Rows are one point carried round by a steady rotation, each followed by how many ticks it has turned.
The counts run from 0 to 335.
[-10  27  18   8   3   2  -7  -1 -12  14   5   1   3  10   3  -3  -4  10
 -23   2  13   2  -3   2 -10 -11  -8  -7  -3 -17   2  14   3  -4  22  -4
  20  11  -1 -15 -15  -7  17   4 -19] : 52
[  9  13   3  -4   3 -13  -5  13  -7  11   8 -17   5   8   9   0   9 -10
 -19  -8  10   3 -12  -7 -15  -5  -4 -17  -5 -10   0   3 -12   3  10  -8
  26  24  15 -23 -10 -14  -3   6  -7] : 315
[  0   9  12  10   5  -7 -15   3 -15   4   1  -7   4   7   4  -3  12   0
 -26  -1   7   7 -12  -2 -19  -3  -6 -11  -6 -10  -1  17  -5   1  15  -4
  25  24  10 -22 -13 -17   5   5 -19] : 273
[  1  17  12   0   0 -13   3  12 -11  10  12  -7   6  15  16   4  -7   3
 -14   1   9  11  -9  -6 -19 -11 -11 -11 -13 -17  -8   4  -3   6  17  -7
  28  15   8 -12 -20  -3   9  -1  -6] : 306
[  7  16 -11   2  -1  -9   6  16  -4  16   6 -15  19   9  14   1  -4 -10
 -19  -1  12  -8  -8   5 -17  -2  -7  -9  -2 -10  10 -10 -10   0   6 -11
  40  10  -2  -6 -12   0   2  -5   3] : 311
[  9  16   2  -7   6 -13   3  13  -4  17   7 -18   9   9  11   3   6  -8
 -20  -5   8   1  -6  -8 -11  -3  -3 -15  -3 -10   3   2 -13   1  13  -8
  25  24  11 -22  -7 -10   0   4  -7] : 314
[  7  11   3  -6  19 -16   3  15  -5  13   7 -14   9  12   5  -3   4  -5
 -20   1   5   2  -4 -10 -19  -4  -2  -8 -11  -6   6   4 -13  -2  19  -5
  29  22   5 -21  -6  -6   3   9   1] : 120
[-18  26   5  10   2  -8 -15   2   0  16  14   7   1  12   4   0   4   4
 -21   6  19  15   1  -2  -6 -14  -9  -5  -9 -11   5  14  -8  -2   7  -8
  23   8  -5 -18 -14 -14   7   5 -10] : 188
[  4   9   5   4   3   1  -3  18 -22   5   7 -11   3   8   3 -10   0  -7
 -13  -6  18 -12 -12   6 -32  -7  -1 -14  -7  -5   7  -3 -15   1  19  -1
  28  16  11  -2  -9  -1   5   3   0] : 301
[ -9  21  -2   8   6   0  -6  14 -13   8   7 -14   0  -5  11   5  -1 -12
 -17  -7   7  -5  -8  -1 -21  -8   6 -11  -7 -17  10  -4 -23   3  11  -5
  26  17   2  -9 -10 -16   5 -11  10] : 168
[ -3  23  -1  -1  -1   8  -5  20  -6  17  12  -8   4   8   1  -7   4 -11
 -12  -9  26 -18  -1   5 -15  -5  -3 -10  -5  -7  18  -6 -22  -5  13  -3
  30   9   5  -4  -3  -7   3   5   1] : 150
[ -5  16   0   1  15 -20  -5   1   0   6   5  -8  10  16  11  -5   1  -5
 -25   9  15  10  -4  -6 -22 -18  -4  -8   1   1   3   6 -11 -12   4 -17
  25  14  -9 -15  -3 -10   6   4  -6] : 28
[ -7  12   3   8   3   8 -10  16 -15  10   5  -5   7   7  -3  -6   0  -3
 -17  -3   7 -13  -9   5 -25  -4   7  -8 -10  -7  14  -6 -19   1  22   5
  28  18   7  -9  -8  -4  15   1   2] : 108
[  2  14   1   6   4 -17  -1  11  -3  14  12  -3   6  15  11   2   3   1
 -21   2  14  15  -6  -3 -11  -3 -17  -5 -13 -16   1  13  -3   3  10  -8
  35  12   2 -16 -23  -5   1   4  -2] : 129
[-11  30   6   1  12   0  -5   7  -8  11   5 -13   4   3   4  -1  -4  -7
 -22  -1   8  -9   0  -5 -20 -18  10  -9   0  -6  12  -5 -20  -8  18  -7
  18  16  -6 -14   1 -13  12  -1   0] : 17
[-21  35   9   9  -5   0  -6   3  -4  15  10  -1   4   9   8   3  -9   3
 -20   0  16   1   1  -2  -9 -20  -4  -6  -3 -14   5  -1 -10  -4  11  -6
  21   3  -8 -11 -11  -8  17  -4  -9] : 9
[  6  18  -1   8   4  -1 -10   5 -12   5  -3 -13   3   2   8  -6  11 -15
 -22  -3  26 -11  -9   7 -21  -7  -6 -14   6  -4  10   8 -12 -10   3 -14
  28  10  -2  -5  -3 -16  -4   2  -9] : 225
[  6   3   3   2  13 -12  -8  15 -13   4   8  -8   0  11   4  -6  10  -8
 -15  -3  12   5 -12  -4 -27  -4  -2 -12 -11  -6   5  10 -15   2  14  -4
  30  20  11 -15 -10 -10  -2   7   1] : 122
[-10  16  -5  15  -1 -18 -13   7  -7   4  15   0   1  10  16   3   6  -8
 -16   1  19  15  -9   0 -17 -14  -9 -10 -10 -11   2   6 -16   2  -6 -12
  30   5  -2  -8 -15 -11   0  -4   0] : 173
[ -3  13 -11   6 -10  -7 -13  18   2  19   9  -3  16  13   6  -7  10  -8
 -20  -3  26  -4 -10  10 -12   0 -10 -11  -7   1  11  -3 -16   1  -4  -4
  37   7   5 -11  -8  -8   0   6  -7] : 326
[ -6  20  11  -3   0   0 -17   5  -9  10   5  -8   4  14   0  -9   9  -7
 -20  -3  25  -7  -8   1 -20 -17  -3 -15   3   5   6   4 -15 -11   9  -8
  19  14   4 -13   3 -11   4  14 -23] : 240
[-10  29   0   6  10   2  -6   9  -7  12   2 -11   7   4   4  -4  -5 -11
 -20   0  12 -15   1   0 -23 -17  10  -9   2  -3  16  -8 -21 -10  13  -7
  23  12  -7  -9   3  -8  14   0   1] : 16
[-15  23   4  13   0 -10 -18   4   1  12  15   7   0  16   6  -4   7   1
 -17   6  25  16   0   2  -8 -12 -10  -5  -9  -5   7  11 -13  -4   3  -9
  26   4  -5 -13 -13 -10   6   8 -10] : 189
[ -5  20   5   7  -4   4 -11   5  -7  18   2 -12  13   2   2  -1   4  -3
 -28  -4   5  -9  -7   4  -7  -2   3 -12  -3 -15   7  -2 -11   3  16   3
  25  22  10 -22  -9 -13  12   1 -15] : 93
[ -4  17   4   6  -5   4   2  12  -8  17   8  -3  17  16   3  -9 -10   4
 -18   3  18 -10  -5  10 -16  -5 -10  -4  -7 -10  11  -7  -1  -2  15  -6
  36   5  -4  -1 -13   7  13   3  -3] : 294
[ -8  24  -2   0  -2   1  -7  16   1  24   6 -10  10   4   0  -3   6  -6
 -23  -7  11 -12  -2   0  -4   2   2  -9  -4 -11  15  -6 -20  -2  12   2
  29  16   7 -21  -4 -12   6   5  -6] : 329
[ -7  33   6   1   0  -3  -4   1   2  23   3 -11  14  10   4  -2  -3  -3
 -27   2  18  -8   1   1  -6 -13  -4  -8   8  -6   8   1  -8 -11   7  -9
  23   9  -8 -17  -1 -12   9   7 -19] : 237
[ -8  20   1  15 -11   7  -6  12 -12  19  10   0   1   3   6   0   0   0
 -16  -5  21  -8  -3  11  -5   0 -12  -6 -10 -22  11   5  -8   4  13  -2
  33   6   2  -4 -21  -8   6  -2  -2] : 142
[ -7  16  -1   6   9  -8 -19   7  -5   8   7  -6  -3   4   3  -3  19 -11
 -20  -4  21   5  -5  -1 -16  -9   0 -12  -5  -4   9  12 -22  -4   2  -5
  24  17   5 -18  -2 -20  -6   8  -7] : 181
[ -9  13   2  21   1  -1  -8   4 -19   3   1  -8   8   4  12  -3  -6  -4
 -25   5   4   1 -15   9 -28 -12   5  -7  -3 -12   6  -3  -8   0  12  -7
  31  16  -3  -3 -15  -6  14 -14   0] : 260
[-11  24  10  14  -7  13 -14   4 -16   8   3  -7   2   2   3  -7  -3  -5
 -22  -3  15 -16  -9  11 -22 -12   6 -11   1  -8   9  -4 -13  -4  14  -1
  18  11   2  -5  -7 -10  14  -3 -11] : 243
